One turning vector, and how many steps it has turned
The counts run from 0 to 311.
[  4 -14  14 -10  10   8  12   2  11  -2  22  -3   3  24  18  14   6  21
  -4 -15   3 -21  30   8  -7  -2  -9   4   8  17  -1 -19 -41   0  -3  -5
   4] => 238
[  9  12  25   0 -18   0   0 -20  -5  -2 -33 -36   1  17   3 -15  -5  15
 -14   0  -4   1  34  19 -10  10  -3  12  13  -4  -2 -10  -5  10   4  15
   9] => 132
[  1   8  13   2  -1   0   6   0  16 -11 -32 -29   1  17  17 -37 -12   9
  -3 -21   1   5  24  19  -2 -20 -15  -1  -8   3   1  -5 -14  -4 -13 -11
   4] => 311
[ 21 -10   3  -7  21   5  14 -27   6 -24   1 -13  -1  24   5  12  12  10
   5 -20  21  -4  28  12  -3 -28   3   2   4   8  20  -1  -4 -25  -2  -7
  -1] => 8
[ 20  -7  12  -3  -3  -7   2  -8   3 -30 -46   5   5   8   6 -10   2  13
   3   8  -5  -2  40   8 -20  -9  14   8   1  13 -15  -4  15  -6  -1   3
  -6] => 285
[  1  -4  15  -3 -16  24  -3  -3   7 -12   1 -18 -12  26 -14   0  -2  19
 -20   5  -8 -16  31   9   0  10   7  15   6  20  17   4 -38  -2  -4  13
  10] => 232
[  3 -15  10  -4  14  -8  21   0  15 -17 -18 -10  10 -13   6  -5   6   6
  -2  -4  14  -5  24  26 -12 -26   2  -6  -2  24  -5 -15 -13  -6 -29 -28
   3] => 84
[ 20 -19   2  -7   1  25   7 -17  17 -19   6 -18  -3  19   5  21  22  15
  10 -25  -2 -10  32  14  -7  -2 -13  17   7  13  -8  -1   2  -4   4  12
   7] => 20
[-14 -19  25  -1   2  30  -3 -13  17 -15  -8  -9  -1  34  -7  -6 -13  20
  -2  -3  -1 -10  26  12 -14  -3 -15   6  21  13  15  -7 -11   7 -16  13
   5] => 223
[ 20  -8   2 -13   4  40  28   3  12 -34   7 -18   4   1   1   5  -8 -11
 -12  -5   8   4  33  21   3 -10 -10   0   2  -5  -9   2  -1   1   1 -12
  -6] => 171
[ 12   1  30 -12  -8 -17 -14   6 -10 -17 -25  11  -1   2 -16 -15  16  24
  -1  -5 -18 -12  28   8  -3   8   6  26  17  -3 -22  11  -4  -7  -1 -20
  -5] => 292
[-11   2   1   1   0   0  -3   0  11 -36 -25 -19 -16   8  -3  -2  14  11
 -13  -3 -16   2  46  -2   9  -9   1  15  -1  18  -4  12  24  -1  -4   3
  12] => 106
[  8  -8   3   9  -1   0  12  -6  18 -11  -2  -9  -7  25   8  -8  -2  22
  -6   7   7 -19  33  20 -24 -17   9   2   0  18  14 -21 -32 -10  -9  12
  10] => 235
[  2  19  29  -1  -2 -11  -7  13 -13  -8 -26 -17 -17  15  -4  -1  16  11
 -15   3  -5  -6  43  -9  -2 -10   3  28   1   0  -3   9  20  -9  10  -3
   6] => 116
[-13 -11  26 -17   2  22  -4  17  -8   4  15  -4  -6  23  -5  -4   2  26
 -10  -1   6 -24  26  -3  -5 -14  17   6   9   7  22 -14 -32 -14  -2  -4
  -4] => 229
[ 16 -10  -1   2  15   1  12 -30   8 -32  -8 -16  -8  20  -4   7   7  11
   0  -7  19  -3  26  21  -5 -27   6   4   5   8  24   4  -1 -21  -6  -1
   1] => 7
[ -8  -3  17 -17  -6  36 -15  -4   6   6 -16 -17 -23  -2 -17  -9  13  22
   0   5 -22   1  35   0  -2  -5 -10  13  13  13   9  18  14   6   5 -11
  -9] => 206
[  5   7  17   3  -3  -6  26 -11   8 -25 -10 -26 -26 -12   2   4   7  -7
 -17  12  -4 -10  23  31  -1  -3  -1  -6 -10  34 -10  -2   7   1  -3  -2
   9] => 259
[-16 -18  26 -17   6  -8  14  15   6 -19  -5 -13   9 -14  -9   3  21   9
 -12 -16   3 -10  26   2  17  11  -9   6  12  16   3   5 -14   2 -20 -38
   0] => 88
[  3  -8  28 -11  19  24  -1 -11  13  12 -17  -7 -11  21   8 -11  -5  18
  18  -9   0  -1  19   9 -21 -31 -17   0   2  15  10  -2  11  -3  -6  -9
  -9] => 211
[ 19  -3  18  -4  11 -12   6   0  -1   4   4 -10 -22  13  -2  12  38  26
  15 -16   0 -27  18  22 -10 -11   1  19   6  -1  -5   0  -3 -26   9  -6
  -3] => 24
[ -1   1  17  -8  24  -8   5   0   3 -13 -16  -7  -1  27  25   9  11  10
   2 -22  -1   1  43  -9  -2 -32  -9   7  -4  11 -13  -5  19  -7   0  -6
   8] => 110
[ 21  -7  -2  -4  -7  12   4  -2   2 -15  -9 -24 -20   5  -6   6  24  17
  -1  -4  12 -17  38   3  -9 -17  25  20  -6   6  18   3   4 -25  11   5
  -1] => 16
[-16   5  25 -10  15  -6 -12   3 -11 -16   1   4  -8  22  -3  14  22  18
 -12 -15 -17  -9  40  -6  10 -11 -12  18  21  -3 -24   4  14  -4   0 -11
   8] => 113
[  4 -11   4 -13  -8  29   4 -16   8 -34  -2 -28  -8   2 -20   6   5   5
 -19  -3  11   5  36   0   6  -1   3   8  13  13  32  16  -1  -6   0  -2
   0] => 4
[ 14  -7  13  -1 -11   6  12  -2  16 -26 -22 -22   3 -16 -14  -5   1   3
 -17   8   2   1  30  22  -1   5  -7   8  -3  30  -5   9 -20   7 -24 -19
  12] => 81
[  1   2  22 -33   7  27 -15   1  -5  20  -5  -7 -20   3  -7  -4  20  20
   7 -10 -20  -3  26  -6   5 -19  -7   6   5  12   0  14   0  -5   9 -24
 -17] => 204
[ -7 -17  23 -10   9   0  18 -16   4 -50 -21   4   6   7   3   8   7   2
  -1   5 -11  -5  33  12   1   5  -4  -9  13  18  -9  -7  22   9  -4   2
  -3] => 274
[ -7   2  45  -3  -2  12 -10   6  -2   8 -15 -14 -25  19 -21 -15   0  23
  -4   8  -2 -13  18   4 -10  -6   0  17   7   8  33  13  -2 -12  -1  -9
  -5] => 217
[ 13   4  21   0  10  17  -8 -24  12   2 -30 -17 -26  18  -5 -18   1  18
   9   2 -12   2  19  20 -13 -22 -13   4  -3  19   7  14  10  -5  -5  -3
  -2] => 209
[ -6   8  36  -4  -9   8   7   5  -7   5 -16 -21 -37   6  -8 -16  17  16
   1   9 -19 -30  14  29  -3   0   6   1   1   9   3   0   4 -10  11   6
  -7] => 40
[  5   2   0 -11 -16  11   3  10  14 -31  10 -19 -25 -12  -4 -16 -24  17
 -22   2  -3   5  39  15  -8  13  -5  -1  14   2   6   8  -3  -1  16  -3
  -3] => 156
[  3  -9  28 -15  -4 -12 -12  10  -4 -20 -18  14   9   3 -12  -7  16  26
   3  -7 -17 -11  32   5  -8  10   0  19  29  -2 -21   3   1   0  -4 -20
  -9] => 291
[  0   5  29  -8   6 -16  -5  12  -6   2 -21  -2   3   5   6 -31   3  22
   4 -21   0  -7  17  20  -6 -22  -4  10  10  -6 -16  -7 -17 -12 -13 -31
  -5] => 303
[  8   1  19   3   1   1  10 -12  11 -24 -21   7 -16  24   7 -15 -15  13
   0  31 -15 -13  26  24 -14  -5   0 -12   0  24   4  -7 -16  -2   5   8
  -8] => 57
[ 21 -14  -5 -13   3  35   1 -19  11 -18   5 -20  -8  15   3  19  20  17
   4 -24  -3 -10  33  14  -1 -16  -1  12   4  13 -12  -2  -1 -10   3  12
   6] => 19
[ -2  -3  16  -1  -8  13   8  -6  12 -25 -22   1 -17  19   0 -18 -13  13
  -5  34 -19 -14  31  18 -16   7   0  -8   6  24   8  -6 -10   4   6  10
  -7] => 56
[ 18 -16   8 -17  21   9  12 -17   3 -20   8 -10   6  24   8  17  13  12
   7 -25  22  -8  27   3  -2 -25  -2   2   7   3  21  -4  -4 -21   0  -9
  -6] => 9
[  4   1  23 -26   4  23  16  -8 -10 -32 -21 -12  -3   0  12  10   2  -6
 -15   3  -7  -2  33   2  13 -13  16 -15 -13  29 -14  -5  11   0   4   1
  -6] => 271
[-15   0  12 -14  22 -24   4  16  -8 -16  -9  -5 -11   3   8  -1  25  15
  -4 -18  -2 -12  32  -6  16 -27  13   2  -8   9   3   1   8 -20  -4 -25
  -1] => 101
[ 15 -16   7  -5   8  31  34   2  19 -40   5 -12   9   5  -5   6  -3  -8
  -9  -4  10   4  32  24   1  -2 -19   4  11  -5  -3   2   5   4   0  -9
  -8] => 172
[  4 -10  10 -19  19   8  18  16   8 -26  29   6  -8  -1   9   0 -18  12
  -7 -11  13  -2  31  21  -8 -14 -21  -4  20  -8  -7  -8  -1  -6   6 -23
 -13] => 162
[  8   0  18  -8   5 -28  13  -9  12 -16   3 -11  -8  11  16 -15 -20  28
  -4 -15   3  -1  27  23 -11  18 -21  -6  19  -3  10  -4 -14   1  15 -11
  -5] => 149
